Which row each row swaps with, under one turn or mirror:
The rows were stretched afterwards, more along some directions than others.
guro: [-15  19   6   4   6  -2  16  -4  -5 -17   5   0   5  11   2  10  12  -3
  14 -11   1  -2   3   7   3 -11  15  -7  11]
fise: [ -5  17   3  -5  -8  -5 -10  -4   4   4   0  -5   7  22  -9  -9   7 -10
 -16  -8  -5  23 -16   0   1 -11  11  12  -4]
Suvo: [  1   6   5   0   1   2   4  -3   3   2  13   0   0  -1   0 -17  -5   7
  -4  11  -8   4  -2 -12 -12  -6 -10 -12   6]
togu: [ -6  -4  -4  -4   6   0  -3  -9  -4   2   8  -2   0   3  -2 -17   1   7
  12  -2   3 -12   5  14  -1   1   3 -13   7]
losef: [-10   7  -8  10  18   0 -11   5   0   5  28   3 -13  -8  -3  10  -5  -2
   4   5  19  -3   4  -3  -7   9   0  13   3]
gim: [-13   5  -7   7  14   4  -2   6  -2   3  26   2 -11  -8   3   7   3  -7
   7   5  22  -9   1   0  -9   4   4  12   7]
gefa: [ -8  -9  -2  -5   5   4  -3  -9   1   2   8  -1   0   3   0 -17   1   7
  11  -1   2 -11   4  10   0   0   4 -10   8]
padab: [-28   9   7  11  -7 -11  -3 -11   3  -3  -2 -10  -2   0 -17  -4  15 -14
 -18   1  13   0 -10   9   7 -10  14   9 -10]
Keri: [  5  -6  14 -18   7  19 -14   2  -3  16   6  -3  -1  -5  15  -9   2  14
  -5  -2  -2  -2  -8  11   8   1  -9  -9 -10]
rif: [-17  -2  15   5  -8   2 -16  -8  -3  11   8   3 -13  12  -1   0  -5  16
 -19   4 -12  13   6  -4   6 -22  -2   0   2]
gefur: [ -9  19  -3  10   7 -20  -6   9 -16   9  -7   5 -16  -6 -14  17 -11  -7
  -7  -1  -1   7  16 -16 -18  -9  -5  -9   0]
Pob: [ -8  21   1  10   7 -19 -11  13 -13  11  -8   1 -14  -7 -13  14  -7 -10
  -8  -7  -1   7  13 -16 -15  -9  -8  -8   2]
pufas: [ 15   8 -13  -6   8   8  11   4 -10   3   4  -1   0  16   3  23  -7   3
  11 -20  -1  15   3  -6  -5  11  -8  -2  -4]
vid: [ -2   4  -4   1  -9   8  -1  -7  19  -7 -15   7  -6 -10  -1  -4  14   0
  18  -9   4  -4  -7  -5  12  -3  14   5   1]
Pez: [ -3  20  -4 -16   4   4  -6   3  -5   7   6 -10   5  23 -11  -2  -1  -5
 -10 -13  -1  27 -13  -6  -6   2   5  11  -7]
manu: [-26  -4  15   4  -6   4 -12  -8 -10   8  -5  -1 -18   6  -8   5  -1   3
 -17  -2  -2  12   8   0   6 -17  -3   7  -9]
Zasi: [  5  13  -5 -17   4  11   1   3  -3   6   8  -5  11  21   0   3  -1  -1
  -6 -14  -7  24 -14  -6  -6   7  -2   9  -7]
Gited: [ -9   9   3   6   9  -5 -17  14   3   8  -2   7 -20  -5  -4  20  13 -14
   2 -17  10   9  -7   1  -6 -10   3  13  12]
dala: [ 16   1   8  -1  -3   5  -5  -2  10  -1  -4  17  -3   4   3   4  -4  14
  17   4  -8   7   0  19   6 -12  10   5  14]
rab: [  5  -5 -11  13  -4   1 -13  -1   6  16  -3  13 -14   3   8  20  -4  -1
   1  -6  -1   7  -4 -12  12 -10  11  -1  -3]
kova: [-12 -11 -11  11  -8  -5   7  -2 -13   9  -3  -8  17  15  -2  -2   3 -32
 -15   0   3  14 -10  -3  -4   4  -5   8 -12]
zevu: [  1  16   3  11   3 -18  -9   9 -11   7  -1  -4 -11  -8 -17  23 -17   5
 -20  -2  -6  13   8 -14 -12  -6 -11 -10  -8]
zar: [ -1  19  -4 -11   2   4   0   3   2   7   8  -7   9  23  -5   2  -1  -6
 -10 -12  -9  28 -15  -9  -8   0   0  10  -5]
tanu: [  7  11   6   7  -4 -11 -10   0 -10   6   4  -7  -9  -5 -15  21 -20  14
 -25  -1  -8  21   3  -6  -6  -7 -12 -11 -10]
biz: [ 12   1   2   2  -1   0  -3   0   5  -5  -9  22 -11   1  -1   8  -3   7
  22   2  -5   0   5  14   0 -11  14  12  18]
pip: [ -7  15   6   6  -8   3  15  -2  -5 -15  11   0  11  15   6  12   2   6
   1  -3  -5  10  -4   6   2 -12  11   0   9]
Gase: [  6   4   4  -5   5   3  16  -7  -2  -7  13  -2  10 -10   1 -19  -2  10
   2  13   2  -7  -2  -4  -9   7  -8 -15   0]
pifaz: [ 17   7   4   6 -22   1   0 -10  -2  -8   3  -5   4   4 -10  24 -14  13
 -20  -4 -15  23 -10  10   5  -4   1  -1 -10]
nelar: [-10 -11 -12   3  -7  -2   5   3 -15   9  -4  -9  14  17  -1   1  -1 -28
 -16  -1   5  21 -10  -6  -4   3  -7  10 -11]
keki: [ 18  -6   7 -14  -4  14 -11  -4   5   6   2  13  -3   3   6   0  -6  21
   7   2 -14   5  -7  17  10  -2   5   5   7]
binol: [  3   8  -2   1  12   7  -2   9  -8  -7   2   1   5  -9  -8  17   7  -1
  16  -7   3  -1 -14  -2   0  14   6   6  -4]
tal: [ -7   8   3   0  10  -8 -20  15  -2   4 -11   5 -23  -2 -12  22   3  -9
  -8 -10  12  17  -1   3  -3  -8   8  18   8]
Seka: [  1  -4 -12   7  -4   5 -18   0   5  16  -3  13  -8   2   2  11  -6  -5
  -3   3   0  10  -3 -18  12  -3  14   5  -8]
lov: [ -6   4  16  -6  25   5 -31  -1   9   8   8   1 -18 -11 -18   5   5  22
   7 -14   1  -2 -11  -5   5  -4  12  -9  -5]
Meku: [ 11  10 -11 -11   7  12   3   5  -4   8   7  -2   3  19   2  16  -7   8
   7 -19  -7  22  -4 -12  -4   8  -7  -1  -7]
bato: [ 19  -2   6 -14   2  15 -12  -5   4  11   4   7  -4   4   8   2  -8  22
   4  -2 -13   8  -5  16  12  -2  -3   0   4]
vafo: [-15  14  13  -6  36  -1 -23   8   0   7  11   1 -19  -6 -13   3   7  12
  13 -20   2  -9   3  -7   1   0   8  -6   5]
gunu: [  6   2   2  -3  -1   4  17  -8  -6 -12  12  -3  13 -15  -2 -16  -2  15
   1  13   3  -9  -1  -2  -8  12  -4 -15  -2]
gada: [-14  -5  -2  -9   9  14  -2  11 -11  12  10  -5   1  -5  16 -11  16  -6
  -1   4  17 -11 -12  -3  -5   4   1  -6  -3]
Pek: [  8  -5 -12  10   1   2   2   0  -3  11   0   7 -16   4   7  33  -5   6
  11 -13   2   4   6  -8   3  -6  -1  -6  -1]
tuf: [-10 -11  -4  -1  10   1  -2 -10  -5   4   8  -1  -3   8  -3 -13  -2   3
  12   2   7  -5   4  13  -3  -4   3 -13   5]
delu: [ -5  -6  11 -10  10  17  -9   6  -8  15  14  -6   1  -6  22  -2  11   3
  -6  -2   3 -11 -10   4   5   1  -4 -11  -7]
purub: [  2  -5  -7   4   3   7 -22   2   8  12   3  15  -2  -4   2   6  -8   1
  -2   5   1   7  -5 -16  10   6  14   7 -12]
leze: [ -8   4   3   0   9  12  -4   5 -11  -5  -1  -4   1 -10 -13  18   2   5
   5 -12   4   0  -3   3  10  18   1  15 -15]
nakes: [-15  -3  -8   5  11   9  -1   8  -4   5  21  -1  -7  -6  10   1  10  -9
   5   6  21 -10  -3  -2 -10   5   2   7   4]
buko: [ -6   1  -3  -4   3   2 -21   2   0  -1 -11  10  -5  -6 -16   0  -8   3
  -9   1   6  14   3  -2   9  13  17  17  -6]
kav: [ 11  -8  13 -22   7  19 -16   3  -2  14  12   1  -2  -2  15  -6   0  21
  -1  -3  -5   1 -12  13   9   2  -6  -4  -2]
dal: [-20  22   3  18  14 -13  -3  -6   9  -2  16   3  -9 -14  -8   4  -1  -7
  -3  -6   3  -5  16  -1  -5   4 -11  18   2]
vum: [ -5 -10 -21 -10  -4   7  -4  11 -13  19  -7  -5 -10  14  -4  -6 -10  -8
  -3  -7   6  29  -3 -14   0   1 -10  14   7]
gezug: [ -8  -9  -3  -3   7   2  -7 -10   0   5   6   1  -6   4  -1 -17  -2   8
  16   0   6  -9   7   8   0  -4   4 -14   8]
dedok: [ -4  -3  -2 -13  -1   5  -4  -3   7   2  12  -4   2   2   8 -12  10   3
   7 -14  -5  -4  -5   5   6  -4   0   2  10]
guk: [ 20  -4  10 -13   2  13  -8  -3   6   5   1  14   1   0   8   2  -4  19
  13   3 -13   2  -2  17  11  -3   4   3   7]
gato: [  6  -7  -7  13  -1   5  -8  -1   3  14  -4   8 -17   2   9  29  -2   1
   7 -11   1   3   1 -13   8 -13   5  -6  -5]
pano: [-11  -2   2   1  -3   1  21 -15  -6 -15   4  -9   6 -22 -15  -9   5   6
  -6  12  18 -13  -1  10   3  13   5  -2 -11]
ker: [  7   0 -14   2   7  11   9   3 -12   7   5   0 -12  10   6  30  -8   8
  14 -16   3   7   9 -13  -3   6  -5  -5  -4]
babof: [ -8   6  -3  13   5 -10   1   9  -5  -2 -13  22 -10   0  -5  12   3 -10
  23   3   5  -5  11  -1 -11 -10  15   2  15]
nobos: [ 11  10   5   4 -10  -3 -10  -5  -9   2   1  -5  -5  -2 -16  26 -20  17
 -22  -4 -10  25   0   2  -2  -3  -8  -8 -17]
Labom: [ -8 -11 -13   2  -5  -2   6   4 -15  13  -8  -9  10  15  -5   0  -8 -22
 -18   0   3  23  -6  -7  -5   5 -13   9 -13]
vepig: [ -5  -3   2   1  -6   3  19 -12  -3 -18   0 -10   7 -22 -14  -7   4   7
   0   8  16 -15   2  10   5  16   3   0  -7]
Bage: [-18  19   2   2  -4  -6 -10  -7   8   5  -1  -9   6  14 -16  -9  13 -15
 -21  -7   0  20 -17   3   5 -10  13  13  -8]
Vas: [-11  -5  -6   1  12  13   0  10 -10   7  16  -3  -3  -6  15  -1  19 -11
   9   3  23 -15  -9   0  -4   3   6  -4   5]
zin: [-12  13   0   9  -3   3   5 -15  18  -8  -7   9   1 -14  -2  -8  18  -3
  16 -11   1 -12   0   0   8   1   8   7  -1]
kivu: [-11 -12 -13   3  -7  -2   5  -4 -16   9  -5  -8  13  19  -3  -4  -3 -26
 -15   1   2  18  -9  -5  -3   2  -6   5 -15]
sotil: [-10  -8 -16   5  -7  -3   5   4 -17  13  -5  -9   7  17  -4   3  -7 -26
 -17  -2   2  23  -6  -8  -4   4 -11  12  -8]
nus: [ -3   0   1   1   0   3  17  -8  -7 -12  10  -6  10 -23 -13 -14   0  15
   1  13  11 -17  -1   4  -4  19  -2 -10  -6]
nemis: [ -7 -10  -5   1   6  -2  -7  -7  -3   3   3  -1  -9   6  -4 -14  -4   3
  13   4   7  -8   7   9  -3  -5   7 -12   9]

padab swaps with babof
dedok swaps with vum
fise swaps with dala

